Each row is where one point has got to under a steady rotation. How many steps took it there?
The counts run from 0 to 476.
[145 137 114 158 100  84 154 134 121 148 104 141 179 111 127 158 123 137
 118 120 126 148 138 100 155 123 115 116 102  57  86 172 106 126  79 167
 127 139 128 106 167 128 133 163 132 107  80 121  93 132 107 176 134 102
 156 136 131 146 121 171 144 173 110 131]  379
[147 147 108 169  98  85 147 132 101 141  94 164 161 119 139 178 124 142
  98 114 119 163 130  93 106 169 111  92  97  77 101 168 108 119  78 142
 136 139 123 110 174 131 157 130 135 135  84 122  88 125 106 135 122 143
 146 144 112 163 114 179 166 130 107 124]  203
[124 158 126 167 106  75 125 118 113 129 113 136 165  70 156 163 135 129
 120 119 134 154 123 114 116 141 147 118  86  77  78 164 117 137  69 154
 123 138 131 118 162 133 173 142 133 112  64 110  70 134 112 156 150 136
 143 134 127 153 128 153 159 140 115 147]  349
[144 152 110 173  96  73 142 147 107 155 100 179 164 110 124 164 140 152
  85 127 136 163 145  88 134 149 127  92 116  80 111 184 109 123 103 148
 124 121 137 102 174 142 161 143 146 123 104 122  76 119 120 146 111 133
 154 136 123 155 133 166 167 151 116 127]  408
[146 151 109 163 108  66 139 136  89 135 110 156 161  91 144 170 142 142
 114 140 116 151 129  99 118 152 127 114  81  73 109 173 118 118 102 157
 120 125 132 121 163 143 171 148 140 124  94 117  62 120 121 150 135 139
 125 144 128 168 124 181 177 137 130 135]  116
[136 144 116 188  84  79 137 140 129 144  94 152 162 104 137 157 126 132
 103 100 149 159 135 102 132 147 148  91 115  70  95 179 101 141  67 147
 129 131 116 118 164 132 165 142 122 105  73 117  91 125 118 153 123 139
 165 119 130 133 129 136 143 160 107 137]  63
[139 171 115 182  91  82 131 129 105 136 107 172 151  87 138 173 137 144
  91 122 155 167 136 106 125 160 143 101 106  88  97 178 115 124  89 146
 131 126 127 116 179 125 173 139 139 127  99 121  69 126 132 132 122 156
 149 138 133 161 143 156 169 136 111 138]  425
[142 134 112 184  87  91 142 141 113 125  96 154 161  98 118 172 122 135
 108  98 131 159 126 101 133 150 122 113 107  59  83 167 110 124  76 140
 142 146 112 128 168 126 145 145 128 111  86 130  91 130 113 152 115 128
 163 115 105 160 125 162 154 160 119 125]  82
[145 126 102 177  85  68 146 146 125 139  92 155 168 117 129 152 124 142
 111 103 147 144 148  97 136 137 136 101 113  62 106 169 102 116  81 147
 131 139 114 128 167 130 162 155 131 106  77 118  94 130 107 157 122 128
 161 115 141 140 114 155 136 175 101 134]  171
[137 176 117 159  99  78 143 119 119 150 115 141 169  98 152 165 131 138
 129 121 166 147 140 115 145 131 138 117  88  70  99 180 105 124  82 172
 124 134 132 119 169 126 158 156 130 106  84 114  80 132 119 157 152 148
 141 150 154 151 131 157 154 150  97 152]  145
[140 170 119 164  97  88 152 110 102 125 114 157 162  99 144 190 122 153
 118 127 130 161 128 106 113 153 112 114  84  77  90 154 119 109  79 153
 138 141 135 114 175 119 150 134 133 142  87 127  87 130 100 140 138 147
 136 155 126 174 125 176 175 136 106 133]  218
[147 132  94 165  83  74 137 133 123 138  94 144 170 104 129 141 122 138
 110 105 159 140 142 104 137 138 134 113 109  68  98 176 108 113  84 152
 129 145 121 129 170 123 159 156 135  99  84 118  87 135 117 165 131 135
 163 112 142 145 116 160 140 165  84 142]  169
[134 167 117 183  86  84 128 121 106 120 109 150 156  77 142 179 131 124
 123 111 145 165 131 118 122 142 144 122 103  67 102 156 124 129  81 153
 146 132 114 132 172 128 174 146 128 119  79 120  70 126 124 145 135 152
 156 123 143 153 146 144 168 155 108 137]  445
[139 157 118 159 108  68 146 130 111 134 123 153 175  83 138 163 142 159
 101 141 148 144 146 112 139 136 133 114  90  82  85 172 119 113 107 169
 117 132 147 108 163 120 169 160 142 126  96 122  71 132 122 167 138 135
 132 142 141 168 125 172 157 157 113 140]  25
[143 164 114 172  93  80 146 127  91 134 108 168 150 104 137 188 132 150
 113 112 124 167 131  94 112 158 113 103  95  72 110 158 114 119  85 145
 140 136 127 116 181 131 155 130 135 135  94 123  89 121 101 125 127 143
 145 145 117 166 119 172 177 143 122 122]  211
[139 149 118 177  85  74 144 130 106 123  99 146 161  88 137 177 113 127
 140 113 120 149 122 111 125 125 138 128 101  53  98 155 114 131  68 160
 136 142 115 129 157 135 168 156 123 100  74 117  90 119 110 155 135 122
 149 117 125 146 123 159 155 172 126 137]  463
[149 139 109 171  92  91 153 130 102 124  94 157 173 107 126 185 115 133
 110 124 115 152 126 105 125 153 103 114 103  69  86 164 116 117  76 149
 144 146 114 119 164 123 147 144 122 122  88 130  79 131 117 157 117 127
 152 123 104 175 126 186 163 146 114 125]  94
[139 153 111 171  93  79 130 126  96 121 112 176 160  87 133 177 138 149
  88 122 135 166 138 104 113 148 133 115 110  85 100 155 123 115 108 146
 137 133 132 110 182 121 168 144 148 136  97 130  69 128 116 142 119 139
 155 121 131 170 129 165 181 147 105 132]  317
[137 153 114 159 107  66 139 130 109 134 123 153 171  87 141 165 149 154
 100 144 143 150 147 110 138 143 126 111  95  82  93 170 118 117 115 166
 119 120 137 107 167 128 163 158 144 124  92 113  65 132 122 171 138 129
 135 148 153 164 131 174 160 152 106 141]  24
[123 173 129 164 102  83 127 103 105 137 110 149 167  75 153 178 130 131
 119 127 124 159 124 115 115 137 149 130  97  76  95 157 118 134  71 160
 128 144 130 107 176 132 176 142 138 117  73 120  73 131 115 142 143 137
 145 135 132 152 136 147 174 144 109 148]  341
[129 162 127 179  89  71 147 128 132 152 103 163 167  91 140 153 123 151
 104 126 147 149 143 111 132 130 164 101 113  83  97 172 107 124  82 168
 119 130 138 110 163 125 179 155 135 116  82 117  87 121 123 154 125 141
 145 124 142 144 123 141 142 172 110 143]  46
[148 133 113 166  95  74 157 144 112 150  97 163 175 110 115 159 132 152
 100 126 126 155 143  94 146 127 124 108 113  64  96 179 109 123  98 162
 122 136 139 112 174 136 143 164 147 107  99 125  86 122 112 164 118 107
 159 130 124 157 120 174 154 173 124 124]  391
[136 160 114 160 101  62 131 118 105 122 118 137 163  76 154 168 135 139
 126 126 145 140 136 117 120 136 144 128  79  72  92 153 127 116  95 165
 124 138 132 125 167 123 173 157 141 119  72 115  75 131 109 162 151 140
 135 138 156 158 121 166 162 154 108 142]  241
[139 149 122 152 105  60 146 122 127 146 106 139 174 102 150 164 122 141
 128 121 124 140 143 106 125 126 142 116  94  73  97 159 111 124  77 168
 116 142 125 105 163 132 169 156 132 115  62 114  93 130  99 169 150 125
 141 139 159 142 113 158 140 169 102 141]  255
[139 148 114 176  93  72 133 131 101 123 111 176 154  91 133 180 137 151
  88 122 133 164 140  98 111 163 128 103 108  83 104 151 121 114 105 143
 139 127 125 103 182 127 168 137 148 140  87 126  73 126 112 144 114 135
 154 131 131 166 128 166 173 149 107 124]  316
[137 175 116 161 107  67 142 122 107 139 118 145 166  82 152 158 136 150
 119 131 148 145 134 116 131 142 143 114  84  77  91 187 113 124  90 168
 117 130 138 122 161 130 172 152 131 115  89 116  76 128 116 155 149 151
 128 151 141 158 123 165 161 137 117 151]  133
[136 170 123 199  84  86 139 126 116 118 110 156 153  86 144 187 120 139
 125 114 146 163 131 115 120 144 143 113  98  67  92 152 120 126  76 151
 142 132 115 126 163 124 170 144 113 134  79 123  81 124 119 146 129 153
 147 127 136 155 133 153 151 163 119 138]  443
[142 151 111 172  96  78 145 134  97 127  99 166 156 111 138 175 133 150
 102 113 126 163 132  92 106 166 113  94  96  73 100 163 114 118  86 138
 135 136 126 113 180 131 159 128 132 136  87 122  86 126 102 135 124 145
 142 141 112 165 113 165 168 140 121 123]  207
[138 181 116 180  90  92 129 122 107 139 112 167 156  91 140 178 135 139
 103 121 155 174 133 110 122 151 137 106 107  82 103 169 114 128  91 149
 144 128 128 113 180 126 160 141 135 125  99 122  74 123 128 128 126 157
 149 136 136 156 150 152 174 137 105 137]  429
[139 155 118 176  94  64 145 140 131 144 113 143 162 101 143 158 128 145
 129 111 158 144 146 109 143 136 141 101  96  65  98 176 104 118  85 165
 126 123 128 124 162 133 158 155 120 114  75 111  87 128 108 168 145 144
 138 141 156 141 120 154 136 168 105 140]  151
[140 161 125 165 108  76 149 133 104 145 125 160 167  91 133 179 150 151
 114 138 128 164 142 102 143 131 114 109  93  67  97 162 122 122 109 168
 127 122 137 103 176 138 141 155 144 128  94 122  76 123 109 160 138 115
 142 157 143 166 136 172 173 161 125 122]  15
[151 135 103 171  86  69 149 145 129 141  94 151 171 119 135 157 118 139
 118 108 151 140 146 102 139 137 128 100 107  67 104 174 102 115  77 150
 132 138 112 118 162 127 160 155 127 111  71 113  93 132 109 170 131 133
 163 127 150 140 119 160 132 171  88 134]  167
[138 153 114 162 101  51 131 128 107 126 120 144 159  76 153 168 138 144
 133 118 136 145 138 108 114 128 146 126  88  67 101 151 125 125  99 160
 120 134 128 122 169 139 170 152 143 119  68 113  74 124 106 162 149 131
 141 138 161 149 119 154 160 167 116 141]  244
